One turning vector, and how many ticks it has turned:
The counts run from 0 to 222.
[160 129 143 148 130 102 141  92 119 160 111 129 126  74 122 160 174 160
 102 113 118  63 105 160  84  94 107 167 115 118 113 111 153 103 101 104
 106 134  81 151 122 145 137  99 115 139 112]	213
[115 140 108 127 147 158 133 132 146 162 159 170 170 114 130 177 148 170
 165 153 105 140  83 148 101  80  84 135 147 138 162 136 117 139  83 133
 125 103 121 120 145 129 118 107 175 126  97]	63
[125 132 141 110 198 136 141 135 171 153 140 186 120  76 110 130 133 110
 120 151 141  95 124 121  81 129  86 140 129  79 108 126 128 125 101 122
 138 148 118  91 119 104 110 103 171 123 110]	46
[119 168 147 117 181  73 127 109 147 113 146 178 142 107 134 105 185 144
 107 140 162 118 127 101 104 152 114 165 128  68 111 147 114  94 111 145
  93 132 109 129 118 105 114 123 175 144 109]	34
[138 153 118 140 146 122 137 124 137 146 118 156 172  90 102 124 165 137
 147  98  97 118 109 165 129 133  86 126 141  75 138 140 143  77  70  96
 167 105 116 158 139 167 126 123 174 166  97]	200
[146 116 128 125 137 121 154 133 174 120  99 143 125 108  79 160 151 158
 132 131 139 134 148 157 144 128 167 144 163  97 124 109 165  56 111 129
  64 123 120 106 133  86 173 123 130 153 147]	167
[140 144 132 134 149  84 105 121 126 172  98 161 148 112  94 159 107 118
 140 168 138 109 124 137  96  71 146 166 147 131 151 133 171 104 102  96
 111 141 138 128 173  96 130  70 120 142 112]	111
[109 167 137 114 152  96 101 159 147  98 111 177 133 121 109  95 125 159
 136 165 125 170 158 126 105 115  88 137 158  64 156 142  97 115 122 102
 128 150 118  97 144 146 149 112  91 158 113]	25
[124 143 107 116 134 140 124 137 150  99  98 171 180 147  97 174 147 144
 152 177 124 140 124 150 118 108 118 197 164 115 131 138 123  80 117 108
 129 124 115 132 117 143 168  76 116 171 114]	9
[117 138 133 104 160 138 134 122 145 119 139 188 141 123 132 140 153 183
 117 187 132 139 125 132  78  93  75 179 140 114 108 114  88 131 146 117
 109 153  81 104  96 140 143  96 100 133 123]	148
[170  81 145  77 160  75  93 152 149 143 146 145 143 125  88  95 173 102
 127 164 127  93 121 124 118 115 161 133 138  95 149 136 158  99 114 139
 127 107 114 142 145 111 149  84 122 186 141]	124
[100 166 150  89 149  87 116  84 130 137 123 146 126  74 134  89 136 106
 130 146 113 163 135 124 112 124  69 141 107 112 123 107 135 157  63  96
 146 139 120 127 159 126 132  54 137 133 120]	116
[105 129 136  73 140 116 124 109 131 110 156 156 135 110 155 117 183 174
 103 129 109 144 137  96 127 128 100 121 138  93 139 118 109 114 121 182
  65 132  92  92  95  81 144  98 149 128 133]	161
[144 117 109 133 126 144 160 127 161 126 124 146 166 122  77 172 166 196
 152 154 132 135 153 125  97  99 142 119 119  88 216 123 128  99 124 116
 114 127 130 131 161 109 115 103 127 144  88]	221
[131 154 150  91 139  78 122 127 131 119 132 141 142 153 102 139 150 162
 157 120 132 147 120 112 126 141 147 113 124  90 196 131 161 100  86 144
 103  94 151 136 189 108 152  93 131 141 102]	108
[124 129 146 101 133 142 126 105 141  79 125 172 157 108 100 135 125 184
 103 145 113 127 118  71 107 139 133 133 132  66 176 159 109  81 128 151
 114 138 135  88 131 109 137  84 117 116 103]	93
[133 120 145 118 132 113 113 106 101 150  98 130 105  61 116 105 124 147
 144 105  71 127 106 144 145  78 111  82 135 113 125 127 138 129  57  86
 104  93  99 127 154 133 133  93  93 145 133]	197
[132  87 134  77 139 105 133 165 151 131 119 133  94 108 118 133 155 150
 146 153 130 103 102 139 104  85 110  93 145  91 165 135 103 142 110 117
  81 109  96 102 137 137 148  93  59 120 123]	139
[128 147 124 143 153 115 120 120 139 153 143 166 153 114 103 131 149 178
 174 165 128 196 137 159 128  89 113 138 137 136 147  86 130 139  74  98
 130 110 124 137 159  93 130 115 160 183 124]	52
[132 149 122 125 191 128  87 128 130 159 162 194 204 140 107 116 110 137
 149 146  88 147  86 143 119 112 109 146 145 109 133 128 143  92 104 112
 140  95 126 125 147 131 121 122 170 158 100]	190
[167  89 141 121 164 132 145 139 181 134 116 150 116  59  67 130 149 126
 138 168 136 113 128 156 113 116 134 140 152  94  98 116 149  84  91 111
 137 132 105 112 126 108 148 119 143 162 148]	56
[140  98 133  69 140  97  90 147 145 108 126 140 150 133 102 103 150 115
 107 155 102  99 121 121 125 106 134 134 167  85 150 165 134  91 135 140
  82 135 104 100 112 112 178  91  75 147 145]	12
[136  88 145  82 149 139  96 130 143 163 158 130 100  54 141 118 158 114
 125 122  92 111 101 141 108  96  79 105 138  96 132 123 129 149  57 153
 123 138  91  98 113 118 146 105 129 127 143]	59
[128 125 121 129  94 121 136  81 107 140 101 110 132  80 136 143 156 156
 119  80  72 115 129 157 149 113 127 124 131 103 135 121 163  75  78 116
  58 107  97 144 130 128 152  97 109 144 122]	86
[ 81 165 113 122 139 134 113 114 117 133 118 186 132 103 150 188 109 165
 162 136 125 166 108 114 119  89 117 147 155 122 136 142 116 136  68 139
  80 117 140 106 158  96 126  87 159 119 103]	175
[138 130 130  95 140 125  89 140 139 118 100 172 161 157 101 168 122 137
 141 173 114 133 109 161 115 102 131 199 160 124 120 115 134 102 122 108
  97 113 108 117 118 148 180  80  75 170 118]	10
[103 189 156  78 147  81 136  99 125 138 132 141 102 113 162 109 148 127
 138 124 117 154 102 132 104 121  78 116 117 127 136 110 137 153  55 106
 138 108 112 140 159 144 149  70 130 112 117]	117
[137 122 114 122 137 134 116 132 124 152 155 165 149 110 138 202 156 176
 157 156 120 141  67 150 107  68 132 159 148 145 144 136 118 128  94 147
  89  82 106 133 135 108 134 108 165 143 109]	64
[100 119 149  70 166 113 123 114 164 122 146 143 104  84 142 114 145 120
 124 105 108 140 127 102 140 164 106 142 143  57 133 131 155 117  63 146
  81 124 135  87 127 105 154 123 168 108 113]	172
[125 136  99 142  81 128 126  90 119 144  95 122 142  70 124 155 135 165
 119 102  68 122 138 155 126  73 105 115 140 117 151 135 134  92  81 102
  64 132  96 121 138 128 148  94  90 130 118]	85
[146 122 132 100 161  99 128 155 174 104 145 160 138 126  91  97 192 151
 136 194 139 147 136 138  94 123 112 169 145  88 145 131 101  96 129 109
 164 133 101 133 117 149 155 112 122 180 117]	136
[146 116 144 113 140 117  96 113 101 148 142 172 154 113 115  90 125 183
 133 153  78 140 106 123 104  70 112  92 120 106 171 110 101 143 122  95
 109 110 108 105 147 122 112  97  72 143 110]	207
[ 95 162 106  83 116 119 125  96 115 122 127 128 145 112 175 132 167 135
 143 134  86 163 126 145 134  99  72 156 142 126 146 131 113 145  60 103
 107 108 107 150 123 143 156  64 138 138 121]	5
[148 121 162 121 157  63  87 116 117 128 152 170 140  89 117 123 143 159
 129 156 119 136  69 117 108  89 159 181 152 122 128 154 126 115  89 121
 110 104 117 116 157 114 140 137 130 156 115]	192
[130 152 153 126 142 125  88  99 131 128 131 155 145 109 145 159 138 154
 122 111  96 127 118 125  96 133 109 228 142  83 125 127 139 110  86 133
 118 156 120 123 120 168 146 116 119 143  79]	90
[117 139 152 104 161 131 142 122 170 116  87 153 102  50  93 117 112 118
 153 141 122 143 128 125 129 139 112 129 163  79 119 151 131 109  54  95
 135 123 134  91 153 136 142 108 143 127 122]	184
[131 148 143 130 172  94  74 134 115 152 163 189 178 127 121 121 124 144
 135 149  99 144  75 138 103  88 120 176 154 134 138 151 137 108  95 130
 134 113 118 118 153 124 131 134 145 163 117]	191
[143 110 150  94 160 111 115 161 163 112 124 163 126 116  96 114 159 147
 166 197 145 149 138 148  96  96 117 173 138  93 139 121  95 143 110  90
 151 137 113 115 134 152 146 104  87 178 113]	137
[ 75 131 105  96 136 101 116 130 153 143 118 141 130 117 147  97 121 104
 151 147  79 142 141 145 122 102  81 145 149  70 162 148 112 137  89  73
  72 124 137 102 142 148 129  97  96 118  99]	15
